[[117  99 130 112 130 129]
 [121 148 133 144 130 128]
 [110 141 126 142 117 148]] -> 112

[[147 145 133 126 141 149 135]
 [142 134 140 122 140 152 132]
 [136 145 114 130 117 118 138]] -> 141

[[135 133 135 119 131 132]
 [119 120 117 127 113 150]
 [128 125 132 124 128 131]] -> 119

[[118 142 115 117 138 103]
 [122 123 114 139 144 123]
 [120 139 120 137 130 140]] -> 117

[[147 127 138 123]
 [155 126 150 120]
 [129 122 131 128]] -> 127

[[125 130 157 117]
 [134 126 123 122]
 [132 121 137 124]] -> 130
---
109  135  152  130  114  101  123 | 123

137  119  143  153  133  144  111 | 137

146  132  128  150  111  141  147 | 141

109  129  112  135  157  141  147 | 135

120  133  133  105  115  110  130 | 120

121  148  129  124  150  128  153
135  110  131  108  109  120  134
133  123  119  149  114  115  143
| 128

151  107  118  126  108  134  121 | 121

103  132  141  137  143  119  135 | 135

127  137  123  141  130
134  128  136  132  119
116  124  123  107  144
| 128
---
[[124 126 142 113 107 132 144 108 122]
 [113 143 123 111 123 127 116 136 147]
 [141 105 125 112 152 145 133 125 119]
 [108 135 147 111 116 137 130 106 131]
 [117 120 108 122 129 119 109 148 139]] gives 139

[[114 117 132 133 136 123 123 111 117 111 135 131 102 122 116 114]
 [120 123 127 127 127 132 128 131 122 135 130 125 134 136 127 129]
 [122 113 126 126 118 150 146 135 132 158 115 122 140 145 131 145]
 [127 127 139 135 130 128 128 118 142 114 132 132 106 120 116 126]
 [125 125 141 132 125 138 134 125 142 129 129 127 114 128 117 133]
 [136 127 132 126 118 145 144 137 149 146 116 124 133 131 130 145]
 [124 124 127 129 129 128 129 125 122 130 127 129 130 131 130 127]
 [122 115 127 125 118 149 145 137 132 156 116 122 142 145 131 145]
 [126 121 119 121 123 136 137 138 121 148 118 122 146 139 138 135]
 [115 113 143 135 124 147 143 118 141 135 125 128 107 134 114 137]
 [139 130 121 122 119 136 138 141 135 148 116 124 150 134 140 142]] gives 142

[[131 133 127 122 129 129 128 126 123 125 134]
 [124 126 129 126 127 128 127 130 129 127 129]
 [126 129 129 134 131 128 130 124 127 130 132]
 [103 129 128 125 112 120 133 138 147 143 154]
 [127 128 127 128 125 127 128 128 128 128 129]
 [124 132 131 147 134 126 134 119 128 132 140]
 [124 132 131 149 136 127 134 119 127 132 140]
 [128 127 128 128 128 128 128 128 128 129 128]
 [110 128 132 116 120 132 134 132 120 141 131]
 [130 128 126 126 127 128 127 129 129 128 126]
 [120 130 126 126 124 134 132 127 130 130 129]] gives 129

[[138 129 143 121 130 131 122]
 [138 131 122 118 135 129 131]
 [133 135 126 130 122 139 127]
 [110 139 116 139 131 113 127]
 [136 130 123 116 125 132 128]
 [130 120 125 144 131 115 137]
 [121 126 127 118 133 137 130]
 [115 132 123 125 106 125 126]
 [129 135 128 116 117 142 128]
 [130 131 134 114 127 134 128]
 [125 135 138 127 125 122 130]
 [132 126 137 131 136 134 128]] gives 128

[[118 128 117 133 114 112 125 139 126 125 138 130]
 [115 132 110 134 107 106 125 144 130 123 144 131]
 [116 129 114 133 110 109 125 141 127 124 141 130]
 [117 128 115 133 112 110 125 140 126 125 139 130]
 [119 127 117 132 114 113 125 139 126 126 137 130]
 [115 132 109 136 106 105 126 144 130 123 145 131]
 [119 127 118 131 115 113 125 138 126 126 137 130]
 [116 130 111 134 108 107 125 143 128 123 143 131]] gives 131

[[119 135 138 129 142 134 127 116]
 [137 126 117 120 115 133 131 131]
 [145 113 126 136 156  98 128 145]
 [129 126 117 125 126 155 124 116]
 [130 120 120 132 143 144 122 120]
 [143 128 117 116 128 131 134 128]
 [117 124 130 138 139 144 120 118]] gives 118

[[129 107 112 110 116 142 125 112 108 124 111 135]
 [132 135 137 134 136 143 127 135 138 126 136 135]
 [129 124 114 123 119 129 135 119 117 135 116 132]
 [133 117 126 122 130 140 127 126 122 126 125 135]
 [129 112 108 115 114 136 132 114 108 132 111 134]
 [133 117 116 123 122 116 136 123 115 136 120 136]
 [131 144 143 141 142 112 130 139 144 130 141 131]
 [129 117 116 120 120 108 130 119 115 130 117 131]
 [128 113 111 117 113 153 131 117 110 131 115 123]
 [132 143 141 140 141 110 130 138 142 130 139 134]
 [128 107 105 111 110 114 132 111 103 133 108 128]] gives 128

[[148 144 135 125 136 140 132 125]
 [148 140 130 114 134 139 136 126]
 [134 129 118 101 136 138 133 130]
 [108 121 123 133 133 126 118 130]
 [131 133 134 137 129 129 126 126]
 [117 125 118 116 137 134 123 131]
 [137 136 129 121 134 136 130 127]
 [121 130 136 150 128 124 121 126]
 [129 132 133 138 128 127 126 126]
 [133 130 123 114 133 134 131 129]] gives 129
---
[[143 117 150 133 129 121]
 [151 102 150 154 106 145]
 [127 110 150 157 100 144]]: 143

[[141 126 144 108 130 136]
 [138 123 135 116 132 128]
 [147 123 140 104 139 134]]: 141

[[131 149 157 128]
 [131 122 154 129]
 [130 122 134 114]]: 131

[[123 130 108 143 122 115]
 [141 147 129 119 144 114]
 [120 138 117 102 119 120]]: 123

[[114 127 120 111 119 132 126]
 [123 117 132 144 106 132 122]
 [124 124 120 137 130 108 132]]: 114

[[128 120 151 136 123]
 [145 126 129 115 118]
 [123 125 121 120 126]]: 128

[[107 114 126 100]
 [126 128 125 146]
 [136 110 133 116]]: 107
---
[[149 145 141 127 122 118 152]
 [128 117 111 103 102 127 106]
 [118 145 143 158 129 113 132]] gives 158, 152

[119 158 154 107 115 138] gives 158, 154

[[140 121 125 133 136 132]
 [133 105 107 138 128 119]
 [133 146 134 116 135 127]] gives 146, 140

[133 102 105 140 138 145 121] gives 145, 140

[[101 118 101 150]
 [129 155 132 149]] gives 155, 150

[[137 113 138 120  99 106]
 [141 124 116 118 109 107]] gives 141, 138

[[126 126 118 137]
 [115 133 111 153]
 [116 136 117 134]] gives 153, 137

[[121 139 107 116 149 142 122]
 [132 113 155 134 109 111 128]] gives 155, 149
---
[150 136 137 113 147] yields 137
[150 135 152 113 102] yields 135
[157 135 107 126 130] yields 130
[129 117 133 140 150] yields 133
[134  99 129 119 115] yields 119
[128 116 104 122 131] yields 122
[102 127 129 143 138] yields 129
[150 132 149 148 135] yields 148
---
Input: [129 148 133 113 151]
Output: 129, 151

Input: [157 132 135 128]
Output: 157, 128

Input: [127 128 153 109 123]
Output: 127, 123

Input: [113 132 104 117 106 109 131]
Output: 113, 131

Input:
[[123 134 128 128 132]
 [130 119 127 125 130]
 [119 156 124 133 123]]
Output: 123, 123

Input:
[[129 149 130 153 130 132 134]
 [103 141 146 130 135 133 123]]
Output: 129, 123

Input:
[[140 148 139 101 147]
 [152 121 152 102 129]
 [116 155 150 109 102]]
Output: 140, 102
---
Q: [140 138 108 157 130 125 114]
A: 130
Q: [123 153 141 153 140 140 124]
A: 140
Q: [124 127 129 118 151 120 135]
A: 151
Q: [126 131 141 107 130 128 126]
A: 130
Q: [114 121 124 141 119 135 105]
A: 119
Q: [115 103 108 112 106 125 148]
A: 106
Q: [141 108 110 123 132 154 141]
A: 132
---
[121, 133, 102, 126, 103, 134, 130] → 126, 134

[[125, 146, 125, 106, 135],
 [139, 132, 143, 145, 119],
 [138, 101, 148, 134, 112]] → 143, 148

[146, 109, 107, 105, 143, 120, 122] → 105, 146

[146, 116, 149, 132, 111] → 149, 149

[123, 132, 105, 141, 106] → 105, 141

[101, 156, 142, 133, 144] → 142, 156
